(in the rows, 128 means zero)
The rows of X fall into a few groups, which share some directions, and each row is roughly a mix of its group's hidden directions.
X (125 x 13):
[[107 135 118  76 153 105 156 102 124  67 116 148 113]
 [161  88  91 108 120 106 143 117 175 173 131 118  97]
 [124 118 113 131 154 101 141 149  98 171 183 164  93]
 [161 117  76 116 129  64 117 139 152 159 106 123 117]
 [109 184 107  97 124 145 185 140 122 140 151 138  95]
 [135 153  95 103  85 158 151 113 166 121  75 119 112]
 [123 140  98  98 212 118 134 127 114 144 129  97 134]
 [108 118 128 138 110 142  83 154 172  64 126 123 154]
 [174 152 123 128 146  92 113  93 117 188 109 103 116]
 [155  79 145  83 108 139  99 108 140 125 172 141  94]
 [ 67 131 147 145 124 129  85 131 103  96 102 114 169]
 [ 83  91 128 121  82 122 148 127 113 100 178 148 154]
 [133  90 143 124 168 139 116 144  94 124 201 118 141]
 [111 138 153 112 205 120 141 128 142  88 151 157 126]
 [135 172 127  86 125  76 112  96 154 116  95 150 107]
 [138 156 114 107 182  93 124  74 145 110  98 107 128]
 [126 164 143 135 136  92 111  77 104 106  84  88 118]
 [183 119 140 134 134 120 105  70 129 173 102 124 103]
 [133 113 101 161  97 136 145 160  75 171 119  93 111]
 [ 91 159 137 157 163 125  62 133  89 125 122 117 136]
 [108 101 130 120 132 179 194 152 102 145 139 156 130]
 [ 91 110 138 141 158 142 143 122  82 108 186 154 154]
 [102 140 143 100  82 111 105 173 127 131 164 174 108]
 [137 151 120 182 110 103 105  78 133 154 115  83 124]
 [176 133 167 105 149  87  85 107 130 143 164 145 122]
 [110 113 133  81 165 132 177 151 111 153 124  91  95]
 [137 101  65 104 123  87 121 115 141 176 147 130 108]
 [135 170 100 169 134 123 188 117  87 126 147 150 133]
 [143 156 108 130 142  75 105 195 135 128 116 111 104]
 [147 187 111 146 133 164 151 106 119 148 165 170 142]
 [115  97  91 127  96 163 163 162 146  79 148 116 141]
 [113 163 120 150 148 104  99  91 167 107 148 128  73]
 [152 136 139  86 147 105  79 115 109 137 189 145 138]
 [154 122 115 137 114  83 195 134 144 134 173 139 151]
 [183 121  93 102 123  92  93 147 126 113  81 142 121]
 [154  93 147 105 104 154  81 165 154 105 148 143 161]
 [132 110 123 137 155 140 140  95 150  53  95 109 148]
 [194 155 104 128 161 158 143 125 130 146 159 131  91]
 [145 129 105 152  72 143 103 152 165 111 113 177 109]
 [131 110 129 113  65 139 147 115 121  82 154 175 148]
 [133 127 101 102  98 111 147 180 163  86 163 114 105]
 [133  79 113 111  75 138  83 104 162 114 105 142 119]
 [172 144 142 127 153 152 121 117  83 134  76 112 170]
 [122 149 146 122 117 184 131 101 197 121 154 143 122]
 [150 113 156 138 154  92  80 168 149 164 159 148 123]
 [106 135  95 143  56 147 110 112 148 157 109 101 146]
 [104 103 125 146  83 156 175  78 118  92 125 130 132]
 [119 130 133  73  85  64 140 138 119 147 111 136 107]
 [139 119 139 117  77 180 162 130 165 100  97 153 130]
 [144 138 111 101 141 118  76  80 167 132 123  94 162]
 [154 115 105 159 136  81  91 114  98 132 171 139  89]
 [ 87 122 138 172  96 158 124 188 130 136 160 140 130]
 [ 83 182 109 118 130 142 151 109 104  80  98 121 138]
 [157 166 128  92 100 149 171  85 129 141 103 102 104]
 [161 138 114 123 116 105 212 147 132 129 153 147 131]
 [174  99 119 104  86 115 157 131 134 179 117 108  98]
 [103 106 136 191 151 111  90 124 103 125 136  99  88]
 [159  94 149  68 122 103  92 136 174 134 128 117 140]
 [ 98 159 127 133 122 189 186 109 124 136 134 141 157]
 [136 173  99  96 165 146 153  92 116 173 114 123 152]
 [118 150 117 134 153 148 164  93  96 178 157 155  94]
 [173 110 153 152 166 111 105 125  77 166 117 112 146]
 [157 145 118 105 156 116 158 105  59 144 156 145 107]
 [ 63 123 150 119 117 141 155  97 125 115 182 154 132]
 [109 129  88 110 127 153 172  80 109 175 119 102 140]
 [103 177 113 103 165 122 144 173 110 165 160 135 140]
 [128  96 139 118  56 155 121  89 131 127 164 140 149]
 [ 90 158 141 116 126 195  94 134 107 110  91 141 126]
 [130 165 152 138 133  71 145  95 104 144 134 152  80]
 [134  63 121 142  89  96 102 134 133 101 131 129  83]
 [141  87 110 153  86 135  97 126 186 132 102 133  98]
 [118  99 143 135  91 161 152 172 134  75 114 164 128]
 [107 111 112 139  57 135 102 141 139  72 119 116 136]
 [116 120  90  89 101 143 133 192 126 107  84 132 127]
 [126 100 142 116 134  70 115 178 113 122 182 140 126]
 [110 122 117 122 115 124 108  84 105 170 195 101 140]
 [146 135 175 164  94  99 131 104 106 157 162 155  97]
 [143 110 100 135  50 126 104 143 119 111  92 101 127]
 [160 149 126 106  92 177 176 120 148 110 101 162 138]
 [124 115 154  91 163 143 193 138 105 138 141  97  99]
 [146 148 110 137 110 110  81 173 125 189 117 103 122]
 [119 173 151 130  99  93 135 148 145 132 101 180  88]
 [156 104 139 112  86 150 138 107 177 184 116 131 109]
 [134 112 162 117 113 117  84 127 137  82  69 112 155]
 [169 112 106 165 168 146 131 108  70 151 107 116 135]
 [ 61 115 160 144 112 129 115 147 160  92 147 122 162]
 [ 60  96 110 122  87 168 150 150 137 127 128 135 114]
 [ 99 164 122 133 145 129 158 124  88  66 148  93 135]
 [145 164 149 124 186 108 149 163 100 147 167 117 109]
 [100 104  72 108 122 135 152 142  75 113 125  87 123]
 [106  76 130 145 127  64 116 132 102 115 169 123 113]
 [190 148 101 143 131 125 130 133 134 129  76 140  78]
 [ 94 119 113 137 111 144 156  88  73  91  88 123 137]
 [ 82 124 101 108  79 109 174 109 105 121  95 111 115]
 [ 56 134 114 188 128 151 133 117 109 137 140 119 140]
 [132  92 172 129 106 143 107 150 143 119 103 106 193]
 [100 113  85 126 181 139 134 119 104 113 143  71 147]
 [ 99 123  97 149 142 166 166  89 117 168 134  90 149]
 [156 137 135  70 152  98 135  62 124 136 132 142 123]
 [100 125  83 155 108 109 161  96 103 141 179 148 147]
 [140 146 111 124 110 147 170 101 131 194 106 118  86]
 [158  82 137 111  77 141 131 144 189 125 143 113 128]
 [106 117 115 135 172 154  88 167 155 110 155 100 166]
 [170 115 110 142  95 140  78 113 173 129  99 152 101]
 [122  83 129 133 110 127 115 116 166  70 183 130 125]
 [134 139 147 149 180 156 185 140 130 170 109 152 122]
 [128  86 122 138 102 174 129 122 140 124 109 130  55]
 [112 108 121 164 145 102 114 172  88 102 103  92 164]
 [127 146 131  95 106 182 187 133 125 107  89 145 133]
 [ 81 169 133 119 101 125 169 145 157 167 135 113  93]
 [163  79 113 147 119 113 116  86 175 157 135 111 101]
 [145  84 100 150 136  63  89 133 111 134 115 133 102]
 [ 90 118 136 116  90  78 109 149 133  97  82 105 148]
 [147  94 152 129 120 111  79 137 132  92  90 113 179]
 [105 124 168 118 128 150 124  51 118 103 147 145 150]
 [ 97  78 123 165 104 120 142 101 146 176 145 121  93]
 [182 119 178 100 122 115  95 146 173 111 138 133 142]
 [167 116 165 163  71 111  85 134 139 104 129 139 121]
 [ 65 111 131 121 162 106 128 162 125 153 115  76 133]
 [111 160 114 159 163 172 169 112  82 158 127 119 126]
 [140  99 113 141 142  82 186 120 153 153 113  84 133]
 [138 106 124  95  73 139 126  64 119 151 156 127 146]
 [163 108 125  96 171 149 110  98 165 104 109 111 171]
 [ 77 138 103 123 124  91 155 180 104  98 157 123 117]
 [139  90 118  95 137 119 111 141 177 180 153 112  94]]

One row of each group comes first, with its name. Which group is each row after those in?
[133  88 128  94 166 166 156 134  95 148 174 131 147]  T
[ 88  96 111 181 111 125  82  81 121 128 136 119 133]  M
[146 116 169 135 143 140  71 107 140  98 105 133 181]  A

[ 72 161 147 107 118 121 151 119 147 126 156 186 111]  T
[153 169  99 126 178 138 151 140  81 111 164 135 111]  A
[133 151 128 130 193 100 134  98 148  80  93 116 123]  T
[137 104 116 157 148  92 130 155  63 159 103 102 135]  A
[148  99 109 119 148 141 124  82 139  74 104  88 158]  T
[142 120 121  63 119 137 189 102 140 143 135 128 160]  M
[125 160 128  89  85 143 126 104 181 100  86 128 125]  A
[133 166 136 115 168  89 128 140  90 169 157 155  98]  A
[ 71 140  94 106 110 104 142 168 124 147 112 173 116]  A
[136 153 166 186 144 151  71 128 128 105 106 125 121]  M
[184 122 121 170 179 116  85 126 111 148 116 118 118]  A
